(in the rows, 128 means zero)
One hidden turn or mirror swaps the rows below in pairs. Which row is each named row swapped with?
The rows were stretched afterwards, more along some directions than others.
Vipe: [114 119 176 106 120 121 119 147 122 131 132 138 123 132 139 150  81 138
 117]
sadov: [104 105 107  95 117 139 132 187 125 107 111 115 157 113 139 145 144 103
 145]
Nogi: [121  82 142  94 109 137 104 130 158 106 153 124 149 136 155 149  84 136
 146]
kon: [127 132 109 123 112 123 122 155 111 106 158 127 124 111 128 157 154 149
  92]
papu: [104 111 160 105 122 126 107 150 112 123 143 121 119 157 130 141 110 108
 127]
duda: [110 149 147 123 118 128 172 127 127 159 130 151  93 114  88 136 157 111
 131]
Lasek: [133 165 105 164 115 147 165 111 138 145 127 129 123 117  84 133 156 147
 137]
Sok: [116 121 174 111 121 119 113 140 125 129 140 144 121 139 135 149  98 141
 114]
saduk: [122 138 103 120 113 126 123 167 123 103 149 128 122 104 139 162 148 151
  97]
vukol: [110 153 144 116 114 126 151 134 122 157 128 152  90 121 106 125 148 112
 141]
Rezav: [ 97 125 168  91 125 112 136 132 117 145 128 141  97 132 140 135 128  89
 139]
pek: [120 140 109 123 115 118 126 166 110 110 150 124 123 112 129 165 157 147
 100]
gadu: [153 121 139 105 123  82  90  80 140 127 109 131 189 150 140 136 108 132
 127]
Gasa: [ 93 120 117 107 113 145 150 185 113 108 114 108 134 127 128 139 155  81
 161]
Leta: [ 99 124 110 142  95 159 147 131 124 128 131 125 150 142 128 133 166 150
 164]
fir: [127 117 107 124 133 136 120 127 132 103 170 101  97 115 110 148 153 127
 117]
Bon: [123 113 133 106 127 131 128 155 137 119 139 149 126 112 122 152 141 158
 121]
bedi: [115 163 128 153 114 109 137 106 117 128  97 147 151 111 161  95 125 126
 135]
rugek: [117 124 172 103 117 119 118 148 118 135 136 140 118 142 130 149 104 141
 115]
buri: [ 89 112 126 101 118 134 141 184 113 117 117 108 137 135 125 147 144  84
 152]
Zemuf: [141 161 107 166 113 144 167 104 142 138 115 116 143 117  92 137 138 147
 145]
Zadop: [120 166 117 162 129 113 119 105 110 134 107 138 139 137 119 100 144 107
 133]
sizu: [154 146 117 157 124 123 115  76 143 148 137 118 149 146 101 142 121 153
 134]
pibu: [ 97 110 121  94 113 135 140 187 120 104 113 109 143 123 138 145 138  81
 154]
Nutub: [156 146 119 151 121 132 140  84 153 127 115 109 162 131 106 142 113 153
 141]
vuse: [153 136 121 152 124 126 138  84 158 128 111 111 169 128 113 144 105 154
 138]
neb: [139 137 101 130 128 112 137 138 134 121  91 126 182 112 129 125 143 110
 151]
kuze: [143 170 100 166 111 147 161 104 134 132 122 117 133 120  89 132 155 145
 142]
Notu: [147 173 145 154 127  94 115  65 112 128 107 134 144 121 143  88 102 104
 117]
Koza: [127 133 102 123 113 130 116 167 102 106 157 119 115 117 124 149 170 148
 103]
Vema: [144 168 143 154 138  89 110  66 116 128 114 126 136 123 140  94  97 100
 109]
logez: [123 115 159  98 114 120 121 147 138 127 141 159 122 119 131 155 108 165
 114]
Renap: [160 155 120 160 131 104 117  75 144 143 122 123 164 134 114 136 112 147
 130]
ked: [119 169 128 155 116 110 139  98 114 127  97 146 151 110 158  92 127 115
 131]
rulim: [136  87 131  94 101 141  98 141 145  95 165 122 146 120 143 145 111 140
 136]
lozi: [123 114 129 154 123 148 124 104 145 104 130 109 156 140 149 112  99 119
 169]
Nusem: [106 125 129 119 127 124 130 157 117 108 132 111 118 115 158 156 126 123
 108]
tedu: [ 94 123 169  97 133 107 142 130 131 154 123 153 100 127 128 132 122  90
 131]
tubis: [123 111 173 105 119 115 116 130 125 137 140 144 123 146 124 146  99 131
 116]
vire: [138  92 128  96 104 128  90 129 147 105 174 131 144 127 136 150 120 149
 124]
Sokof: [158 144 118 148 131 114 114  78 153 148 133 123 157 147 107 148 121 151
 127]
Tel: [148 133 116 144 140 124 109  90 124  99 154  94 109 119 109 124 129  95
 109]
dinek: [110 161 120 166 131 123 127 115 100 128 113 133 138 138 121  96 145 109
 141]
vapab: [114 169 115 180 129 126 136 110 114 127 106 130 142 132 122  99 142 112
 146]
Guruv: [139 150 128 137 138 109 109  91 114 102 158 101  93 118 124 117 133 101
 102]
gukan: [ 97 118 152 112 139 117 133 136 128 120 128 117 116 132 168 149 104 108
 127]
gotag: [132 115 110 115 127 141 119 130 133  96 164 110 102 120 104 150 165 122
 123]
bonam: [143 170 137 157 127  95 114  73 119 121 105 136 146 113 153  84 102 109
 115]
led: [148  95 133  97 108 128  92 121 144  99 162 125 149 124 140 141 111 134
 131]
Sevap: [134 118 104 105 106 127 110 161 120 118 167 133 132 120 110 165 164 154
 105]

Vipe swaps with saduk
Nutub swaps with ked
led swaps with Gasa
gadu swaps with Leta
pibu swaps with rulim

One hidden turn or mirror swaps the rows below in pairs. Which row is each named row swapped with?
The rows were stretched afterwards, more along some directions than others.
toron: [102 101 125 120 132 156 123 134 144 137 119 135 106 130 109 135 113 142
 139 107 112 125 128 135 100]
lim: [122 131 121 133 130 130  92 128 143 120 135 130 106 123 132 143 104 128
 113 135 131 146 112 140 124]
zodud: [111 130 121 131 131 138  90 130 142 121 129 136 103 119 134 141 109 122
 116 127 126 140 111 136 121]
voti: [140 112 128 131 120 112 117 130 140 119 148 132 133 156 149  90 112 150
 110 113 131 139 152 144 125]
dogo: [134 129 135 128 133 125 119 140 128 109 145 132 138 118 138  96 158 126
 143 130 129 100 122 133 120]
buno: [116 127 117 141 126 138  87 132 141 127 124 121 114 123 137 152 108 132
 115 130 136 146 113 144 118]
dit: [137 145 150 128 123 107 131 113 139 131 144 137 132 140 138 138 118 142
 127 120 141 138 132 150 130]
tugem: [136 131 135 129 132 130 122 150 115 114 146 125 140 116 135 105 161 122
 147 126 127  95 118 133 120]
nuris: [110 135 139 126 136 129 120 119 115 147 135 143 152 138 115 150 152 112
 144 128 121 121 125 110 135]
Rige: [111 102 133 128 132 161 118 138 143 136 122 127 109 127 115 137 122 140
 142 104 106 125 126 138  96]
Masem: [143 111 131 130 123 114 122 134 133 113 144 128 136 156 143  93 122 144
 117 112 128 129 150 140 120]
gela: [139 111 130 132 119 121 119 136 137 116 144 127 136 158 148  92 120 147
 111 114 127 135 154 142 118]
noki: [112 131 119 136 131 132  89 124 141 122 136 128 109 122 134 147 105 127
 114 134 139 146 116 145 124]
sos: [147 136 148 130 124 105 128 117 136 139 139 133 128 147 139 139 119 146
 115 126 147 138 130 147 133]
Rodo: [135 131 135 129 132 131 125 143 123 111 146 133 138 114 130 101 161 122
 149 127 124  97 123 132 122]
sisep: [137 149 144 128 122 115 131 117 135 142 132 126 132 143 145 144 118 145
 126 128 131 133 127 146 122]
mamam: [100 103 128 124 134 157 117 137 148 129 122 129 109 127 118 129 117 145
 134 104 110 127 132 134  97]
vip: [107 126 121 132 129 137  85 132 146 120 132 122 111 120 140 144 112 137
 117 125 138 141 114 145 118]
meku: [142 139 144 125 129 112 130 109 138 138 141 126 134 141 142 146 117 147
 113 117 143 143 132 151 132]
vuz: [107 126 117 137 125 140  85 132 142 119 130 129 113 127 139 143 109 132
 113 129 135 140 112 144 118]
zuv: [101 132 134 115 132 124 122 115 122 144 122 142 141 133 107 152 148 121
 144 119 112 122 115 115 144]
gufe: [130 127 137 127 137 132 124 154 120 116 144 123 144 118 129 106 164 126
 156 125 126  93 121 136 113]
pimig: [104 103 129 121 127 159 114 129 151 128 118 137  98 131 118 120 111 149
 131 112 105 136 125 138  94]
zati: [117 133 146 131 137 130 131 128  99 140 135 148 146 129 101 155 154 106
 160 108 108 108 122 118 144]
nemi: [144 141 141 136 122 115 123 108 135 140 147 133 126 135 134 137 111 146
 117 115 150 149 138 143 125]
tisi: [130 143 145 127 131 110 136 100 145 134 130 135 123 135 138 137 118 140
 122 117 133 142 130 143 121]
detak: [112 130 139 121 132 138 127 127 113 151 136 147 136 145 109 147 152 123
 136 127 105 122 126 111 140]
sufak: [143 111 134 132 126 116 121 135 134 110 152 132 132 155 145  93 117 139
 118 114 128 132 151 138 124]
Rit: [114 132 120 139 124 136  87 137 136 123 133 124 117 128 138 147 111 129
 111 130 132 142 113 148 124]
Dad: [138 128 139 140 114 101 122 109 145 143 141 141 123 144 143 134 113 153
 109 123 142 150 137 152 123]
siba: [103 102 130 126 131 156 117 138 148 132 123 134 103 128 115 124 115 145
 133 105 109 122 128 140  96]
roli: [136 126 129 130 131 133 123 148 122 112 147 126 137 115 132 101 157 123
 149 122 125  98 124 136 116]
dopa: [118 128 112 132 128 132  93 138 138 116 130 123 105 120 134 143 109 127
 114 126 132 143 114 147 118]
Ruf: [117 131 129 122 128 130 115 126 116 152 136 142 143 131 104 153 142 121
 138 112 125 122 130 113 145]
Sofuf: [137 124 133 128 132 125 119 146 126 115 146 130 134 118 134  95 156 132
 144 133 128  98 124 135 116]
dudu: [107 106 130 125 128 162 122 145 138 135 119 130 113 132 114 133 122 142
 139 105 104 120 128 140  96]
bas: [100  99 133 128 133 154 117 141 141 137 122 134 103 132 116 133 117 138
 134 109 108 127 128 134  91]
ton: [110 105 130 115 133 156 118 135 145 135 117 134 105 132 111 128 117 144
 142 110 101 123 129 137  95]
Vos: [148 111 130 129 122 112 120 137 136 112 151 132 132 151 148  91 116 140
 112 117 133 133 153 142 123]
damu: [113 141 141 122 132 130 129 134 110 146 128 134 146 136  99 157 147 111
 151 123 102 111 121 112 156]
Vofed: [137 109 133 129 125 115 123 130 140 113 147 135 131 153 146  85 119 145
 116 113 127 132 149 136 121]
Tafi: [103 126 136 117 136 123 111 125 134 153 131 148 138 141 110 150 144 128
 132 121 110 121 127 116 139]
bos: [133 139 150 124 126 114 126 117 129 140 140 140 123 142 130 154 104 142
 116 116 130 136 129 144 135]
golu: [133 140 152 133 136 113 129 108 140 134 142 140 123 139 132 140 113 144
 124 121 138 143 121 140 122]
vizez: [106 129 128 139 131 139  88 133 132 121 133 126 110 125 135 151 113 124
 124 131 135 142 106 142 113]
Muso: [141 112 122 135 120 117 116 135 140 114 144 124 132 149 146  88 115 147
 114 117 133 139 151 148 119]
simos: [106 132 138 115 127 138 120 131 118 146 125 147 141 136 100 165 139 123
 138 123 105 113 125 118 146]
fen: [122 130 142 120 138 131 131 127 102 146 135 142 151 141 111 152 157 113
 143 120 103 110 130 109 141]
sime: [139 115 129 136 126 112 117 136 137 116 151 122 139 155 151  98 117 144
 110 118 133 139 151 142 121]
sasis: [138 134 153 135 133 103 133 113 133 145 145 138 125 140 130 134 114 135
 123 120 149 142 128 137 129]
pefit: [112 127 130 113 135 134 127 130 120 149 122 136 154 137 103 158 150 123
 137 117 113 115 131 117 149]
Fol: [140 128 135 128 132 123 123 144 120 112 148 126 138 118 136 100 161 126
 145 128 127  95 122 136 116]
nadak: [110 133 138 119 134 119 130 127 110 147 134 146 148 133 102 146 145 116
 144 120 107 115 130 111 150]
Firo: [142 142 155 125 125 118 134 121 121 130 143 139 129 149 132 147 120 131
 126 125 136 139 123 141 126]
feda: [142 128 135 130 134 121 121 142 126 113 149 128 137 113 133  96 156 124
 140 126 128  99 127 131 122]
topu: [143 109 130 128 120 118 118 131 139 114 144 127 141 154 147  91 122 150
 119 111 133 131 147 142 117]
pozir: [108 103 123 120 128 158 118 138 141 126 117 125 105 130 116 124 121 146
 139 108 103 129 130 147  87]
Tubor: [138 124 136 125 133 131 123 146 115 110 147 131 140 118 128  96 157 124
 151 129 123  99 126 133 120]
Gav: [139 145 144 131 130 112 126 117 129 144 139 140 122 150 140 143 114 140
 112 124 144 144 130 143 133]
sabos: [114 130 140 115 135 123 124 133 101 155 130 146 140 141 105 147 145 113
 133 129 104 118 131 114 139]

zuv swaps with tisi
zati swaps with Dad
damu swaps with sisep
nuris swaps with sasis
Gav swaps with detak

